In the data rows, the value 128 means zero.
Some points, one per row:
[104 111 207 101 116  70 105 116 114  49 112 173 131 168  95  65 135 120
  80 155 103 108 140 123 100 104 122  91 100 113 145 158]
[247 184 131 132 225 245 255 171 116 198 134  26  41  78 240 101 150 160
 255   0 118  84 111 129 145 143  89 182  76 234 159 178]
[ 92 255 121  96 201 175 104 161  21  18  96  90 121 100 190   0 115 153
 173  48  89  22 108 180  51 162 156 227 148 127 225  56]
[137  54 151  90  58 141  70  81 117 131  47 204 138 107  40  85 134 114
 131 174 112 172 125 210 139 186 141 147   0  92  95 153]
[111 130 146 132 100 113 130 115 120 130  89 148 127 103 105  98 124 122
 129 150 130 124 130 134 117 106 120 145  62 113 128 128]
[156 128 165 156 170 204 177 152 139 122 134 102 109 167 166  74  82 122
 110  94 136  75  87 130 180  59 114 116 166 151 176 105]
[127 135  64 139 142 133  93 186 178 142 163  36 109 135 184 188 108 179
 137  95 176 127 110 103 156 168 128 160 177 189 117  63]
[104  84 151 158 190 167  93 118 157 105 144 170 107 243 142  68 122 121
   0  95  64  70 129 135   0 156 154  25 140  47 187 255]
[119 123 151 121  86 103 130 100 113 121  86 189 145 146  83  97 144 159
 124 162  95 144 157 151 129 136 126 138 106 118 114 140]
[139 174  86 134 116 109 113 177 152 173 146  86 147  93 127 183 187 178
 165 116 164 127 140 103 157 174 132 177 128 157  91  90]
[127 255 129 108 134 140 178 128  72  66 147  96 108  75 169 112 158 122
 207  38 141 120 136 154 185 108 156 171 122 195 112  86]
[ 99 104 163 172 125 197 142 130 141 143 113 117 152  84 142  87 102 168
 140  99 134 148 154 155 146 157 119 160 125 106 129 114]
[111 135 159 208 190 255 171 158 112 149 119   0  31 114 194  89  56  52
  72  59 163  69 126 118 118   3 122  31 202 138 202 152]
[158  99  92 114 115 112  86 130  81 135 161 102 147  81 141 184 116 178
 130 140 133 147 148 111 117 179 194 158 153  95 115 120]
[153 148  92 138 178 139 145 180 123 163 154 119  88 113 136 108  95 129
 152 116 119 107 105  36 137  86 148 127 119 185 135 161]
[105 141 171 128 142 127 108 109  91 126 115 127 115 115 120  84  94 168
  99 172 142 122  53 170 207  54 124 113  98 174 169  76]
[139 102 169 148  82 152 121  96 158 137  72 141 153  85  77 159 143 116
 152 167 144 183 133 140 175 105 122 140 122 104  74 107]
[136 108 120  80 105  69 103 156 148 115 136 177 161 174  94 113 150 126
  94 165 112 147 139 112 110 116 122 124 135 125  87 158]
[118 131 128 124 142 160 164 118 146 154 158 123 101 111 133 107 163  50
 163 102 116 144 128 155 162  91 112 116 154 133 103 182]
[127  91 133 136 112 102 113 127 139 135 113 140 135 143 106 110 117 125
 104 156 124 135 111  97 130 101 123 103 127 119 121 140]
19 more points follow, each with its number after it:
[122 118 124 106 144 116 100 117 104  90 124 136 116 128 114  98 117 155
  89 144 111  71 116 111 100 146 130 124  58 147 139 144] 0
[255 112  88 158 169  90 165 137 213 167 200 134 192 140 159 238 200 126
 247  56 101 255 161  91 211 136 125 159 255 179  68 255] 1
[113  77 128 140  72 120  89 102 112 141 105 152 128 104  88 109 121 137
 143 165 140 163 122 129 142 140 140 143  53 101 121 150] 2
[145 129  80 149 135 147  80 194 172 161 165  90 131  87 132 176 158 143
 101 120 255 141 141  98  81 245 140 157 125 102 113 100] 3
[111 132 116 140 136 121 142 152 115 131 127 120 132  94 121 147 124 122
 157 129 154 165 134 146 139 129 113 159 152 131 105  99] 4
[134  83 121 134 116  81  95  70 174 137 122 136 166 157 107 135 123 115
 104 127 137 149  96 139 141 122 118 112 161 102 118 139] 5
[169  84 101  73 113 120 142 102  64 115 109  93 111 118 120 121 155 115
 167  89  70 111 140 148  69 138 129 142 178 127 114 182] 6
[134 137 110 131 115 113 171 122 182 149 163 124 106 144 138 215 142 133
 186  90 144 145 160 151 167 129 111 124 185 150 113 105] 7
[ 78 135 124 118 131 164 147 171 127 118  88 114 147 112 122 139 115 137
 134 121 128 134 133 163 160  90  93 118 148 109 155  69] 8
[164 233 226 106  29   0 234 255 206 184 180 117 106  62 146 211 169 171
 233 184 113 168 139  87 202 238 206 185  40 193  25 144] 9
[106 140 125  88  41  64  85  80 136 108 135 196 113 116  90 147 149 149
 174 121 145 120  93 122 230 147 109  91  92 142  71 101] 10
[111 110 194  88  63  99 165  56  93 125 110 191 132 154  81 114 113 127
 127 171 123 113 153 138 183  59 107 161  72 119 106 113] 11
[111  97 100 151 154 160 156 159 130 148 143 121 130 121 178 141 127 138
 116 116 139 133 120 104 109 112 157 115 159 124 139 105] 12
[147 114 118 117  56  73 125 104 180 176 174 151  84 182 136 167 172 162
  97 149 118 112 168  80  96 134 135 106 152 137 172 171] 13
[119 110 154 136 165 212 229 148  80 104 125 108  65 136 159  95 137  58
 134  98 128 110 142 135 121  42 146  80 160 114 155 176] 14
[128  50 161 165  46 126 143  87 160 134  65 141 185 119  97 152 104  97
 131 166 142 192 132 157 162  92 154  94 143  84  95  84] 15
[150  72 143 128 145 125  80 112 123 150 166 138 101 212 113 114  56 135
  16 179 121  75 123  71 150 143 139  31  49 110 119 155] 16
[122 122 141 151 138 134  96 128  74 123 111 100  99  74 135  82  58 159
 146 132 119 123 103 156 221  91 115 113  37 176 172  61] 17
[130 141 111 106 171 184 211 114 104 106 102 111 125 135 146  84 147  67
 131 108  95 214 120 154  60  19 107 106 152 147 161 143] 18
Which two of these numbered points are nearest to each point below by angle, seen from the average point of the first points? Their numbers follow each, nearest first.
[107 159 123 138 169 108 159 149 129 151 188 104 123 166 148 149 106 114
 138 145 133 111 124 148 175  89 114 107 197 146 141  96] > 7 12
[147 168 116 108 141 113 178 143 113 133 196  60  79 140 156 137 167 135
 146 101 137  80  76  91 146 144 154 154 120 199 103 155] > 9 1
[ 96 100 170  94 154 119  82 115  96 108  98 160 107 148 136  30 119 138
  44 150  87  74 145 106  79 142 126 116  52 125 193 133] > 0 16
[134 154 149  99 158 117  92 121  88 108  87 167 130 181 123  37 166 135
  55 169  86  55 136 124  40 120 171 118  74 105 174 172] > 0 16
[112 118 173 109  87 101 163 128  98  34  86 173  92 132  86  95 132 107
 182 129 131 153 128 136 220  67 108 137  74 156 113 130] > 11 10
[187 116 149 116 140  91 151 126 160 159 148 113 121 175 158 184 165  58
 156 106 129 114 182 115 162 101  68  85 145 158  93 172] > 1 7
[113 131 145 153 106 112 102 118 124 163 131  91 101 126 108 123  95 172
 108 185 147 132  87 124 179 108 129  96  99 158 144  89] > 17 16
[128 106 127 121 106 136 125 125 117 124 115 136 123 119 107  99 123 126
 126 158 129 112 123 132 130 123 113 137  75 139 133 126] > 2 11
[150  66  70 150 161 179  76 113 154 179 108 121 159 145 128 175 110 109
  89 111 124 140 142 111  48 123 133  83 144  98 139 153] > 12 5
[137 224  80 179 184 185 176 171  92 138 148  94 135  25 140 159 172 153
 255  85 181  70 112 132 196 124  57 248 172 188  91   0] > 4 7
